In the rows, zero is written as 128.
A: several groups of rows, each row roughly a mix of its group's hidden directions:
A (124 x 10):
[[148 117 155 137 122  71 115 151 123 169]
 [159 120 110 173 149 170 149 123 158 121]
 [129 158 114 144  60 132 127 107 115 109]
 [112 122 116 146 112 101 118 167 183 151]
 [115 146 124 161 118 169 131 151 174  99]
 [186 122 161 118 163 127 111 127 141 103]
 [166  94 162 102 164 124 118 100 111 130]
 [135 111 178 104 176 131  94 119 123 129]
 [168 117 169 135 136  81 116 148 120 154]
 [ 93 129 112 131  92 170 117  86 118 147]
 [106 104 114 139 138  89  90 165 148 156]
 [151 112 148 125 169  71 101 129 135 136]
 [ 75 122 117 125 129 152 136 134  71 118]
 [132  86 133 112 135  86 106 154 163 153]
 [155 146 156 120 140 150 101 138  95  77]
 [163 104 156 112 187 134 114 133 117 111]
 [ 88 127  95 138  83 157 132 162 119 122]
 [ 76 135 120 131 130 178 136 136  94 111]
 [145 103 132  99 185 109 143 160 117 112]
 [ 88 141  92 134 112 176 138 118 132  95]
 [161 102 150  95 177 130 125 132 116  96]
 [ 91 157  98 151  89 159 139 148 135 110]
 [101 161  96 144  84 124 128 168 129 108]
 [ 89 100  92 128 104 120 139 172 118 154]
 [160 123 153 134 158  77  91 136 145 120]
 [150 164 146 122 126 176 166  95 132 124]
 [ 92 119  95 134  81 152 139 161 111 118]
 [ 75 135  83 116 110 160 135 118 127 109]
 [ 99 141 138 134 151 193 139 137 154 116]
 [154 102 147  99 187 123 131 144 119 102]
 [137 113 145  93 138  95 122 103  92 172]
 [ 79 147 118 133  75 144 128  99 138 136]
 [127 121 118 141 138  54 141 137 137 157]
 [105 149 107 152  69 152 129  98 134 135]
 [140 144  98 136  66 107 114 108 132 154]
 [178 124 163 125 162 123 105 130 103  98]
 [132 100 135 116 169  73 103 113 112 137]
 [ 90 156 101 137  79 124 122 142  93 123]
 [ 90 148 116 142 139  82 122 150  86 143]
 [131 142 143 161 125 152 124 169 178 101]
 [125 126 107 122  75 139 120 118  76 102]
 [103 130  85 144 118 156 135 143 152  78]
 [124 132 153 131 183 115 138 146 176 149]
 [164 151 173 143 130 114 131 131  77 127]
 [ 75 132  99 127  89 155 137 118 121 158]
 [ 90 134 150 125 182 127 136 141 151 165]
 [120 119 163  73 140 109 102 121  95 112]
 [172  99 156 116 172 129 133 112 161 131]
 [155 130 164 102 144  83 101 148 100 121]
 [ 98 115  81 102 131 160 137  94 120 103]
 [ 97 145 102 156  79 149 126 106 132 158]
 [131 144 140 144 106  72 125 155  92 152]
 [135 159 137 122 123 176 159  80 120 114]
 [168 119 133 119 130  65 116 122 143 157]
 [124  88 121  97 152 131 129  89  82 134]
 [ 90 161  95 147  83 123 131 158 125 122]
 [ 92 149  94 132  67 123 147 121 129 131]
 [ 83 133 106 158 123  87 162 154 128 131]
 [174 141 163 117 160 109 132  86 132 116]
 [ 98 123 113 126  98 176 116  83 120 147]
 [139 156 149 133 144 134  99  70 129  94]
 [119 111 116 140 116  85 112 189 141 139]
 [ 92 139 106 127  88 127 117 119  72 139]
 [122 116 161 119 189 167 137 130 145 122]
 [153 109 127 114 116  66 115 114  95 146]
 [136 120 152 140 115  74 114 159 132 171]
 [ 89 103  94 132  99 130 140 175 116 144]
 [ 89 111  95  89 139 116 169 148 121 116]
 [135 106 147  74 159 115 117 131  91 106]
 [165 117 142 119 176 100 142 163 133 101]
 [175 108 168 132 142  87 117 137 124 154]
 [169 160 167 130 160 129 126  92 145 116]
 [114 128 129 109 105 202 121 116 124 115]
 [156 115 152 108 139  81 122 117  89 160]
 [ 77 127 100 124  88 150 137 113 113 160]
 [135 100 134 122 165  70  99 131 134 149]
 [154 115 122 132  72 154 139  93 124  99]
 [ 85 146 104 133  83 124 124 129  82 133]
 [120 111 106 110 147 181 132 102 149  90]
 [155 101 151 125 137  77 112 148 146 164]
 [104 109 147 117 172 165 138 133  91 101]
 [100 152  95 145  66 125 140 121 131 142]
 [134  85 111 101 152 108 116 132 181 139]
 [153 139 159 120 134 105 128 129  61 117]
 [ 98 152  93 150  71 126 145 124 133 141]
 [145 138 140  99 151 153 150  69 122 150]
 [ 92 134 108 137  87 159 115  94 118 160]
 [102  94  99 118 118 121 149 168 123 173]
 [157 122 133 114 121 144 184 162 140 162]
 [169 118 104 166 151 160 156 132 152 112]
 [124 104 125 100 165 124 134  83 122 175]
 [159  99 151 101 145  91 113 100  99 149]
 [ 98 121 105 113 108 167 152  98  86 118]
 [152  94 156 111 171 144 126  87 122 146]
 [174 108 126 119 177 117 142 156 111 104]
 [139 105 120  82 149 100 127  99  82 132]
 [150 113 150  97 147 127 126  95  70 124]
 [102 142 113 128 116 178 140 100  91  97]
 [188 127 159 111 155 137 100 123 140 109]
 [122 145 145 155 115 112 120 174 179 149]
 [160 100 133 106 165 115 121 125 182 140]
 [159 154 156 153 138  94 123 154 173 123]
 [ 81 136 103 163 126  95 162 150 132 136]
 [ 84 114  94 112 107 160 147 120  90 141]
 [135 143 134 109 139 180 156  81 129 151]
 [104  94 111 135 131  82  84 156 124 130]
 [116 145 116 135 108 161 152 164 163 170]
 [181 127 155 130 168 112 117 140 138  94]
 [150 158 146 137 132 151 182 155 151 149]
 [102 108 111 147 115  88  87 164 123 107]
 [ 74 146 125 144  90 141 127 106 157 152]
 [144 162 140 118 120 178 168  94 123 121]
 [113 128 117 149 108 107 114 199 138 126]
 [135 155 150 143 111  76 126 160  99 152]
 [134 120 137 105 156 132 117  66  91 113]
 [ 85 128 105 152 113 163 143 109 162 156]
 [ 91 126 166 123 130 154 103  93 165 144]
 [125  88 122 101 163  99 103 103 113 159]
 [133 106 106  76 166 128 129  95 153 136]
 [109 101  93 112 137 176 131  98 149 102]
 [ 98 129 101 109 125 175 138  90 102 106]
 [154  97 145  90 178 137 124 127 109 102]
 [117 148 115 139  97 155 155 170 161 158]
 [154 104 148 111 191 114 132 155 136 119]]
which group is each row in? (one row of each group first):
[166 145 180 156 130 105 122 158 132 144]
(17)
[171 144 163 124 157 129 125  80 143 115]
(16)
[114 151 109 138  63 144 125  98 111 119]
(99)
[153 138 159 116 148 130  99 128  77  92]
(76)

[127  92 125 118 160  80  94 141 131 158]
(16)
[119 129 126 137 136  62 124 128  82 145]
(76)
[133 158 130 141  92 177 164 124 136 101]
(16)
[147 161 146 156 120 115 124 171 176 127]
(16)
[ 82 153  93 129 105 161 141 116 103 106]
(17)
[ 85 149 106 151  80 131 137 119 151 155]
(99)
[ 99 110 116 134 132 110  71 109 103  96]
(16)
[161  95 160 115 178 129 133 102 144 139]
(76)
[156 116 132 123  84 169 129  94 118  94]
(76)
[147 160 148 156 128 110 113 162 180 129]
(16)
[124 139 142 161 122 164 123 162 176 102]
(17)
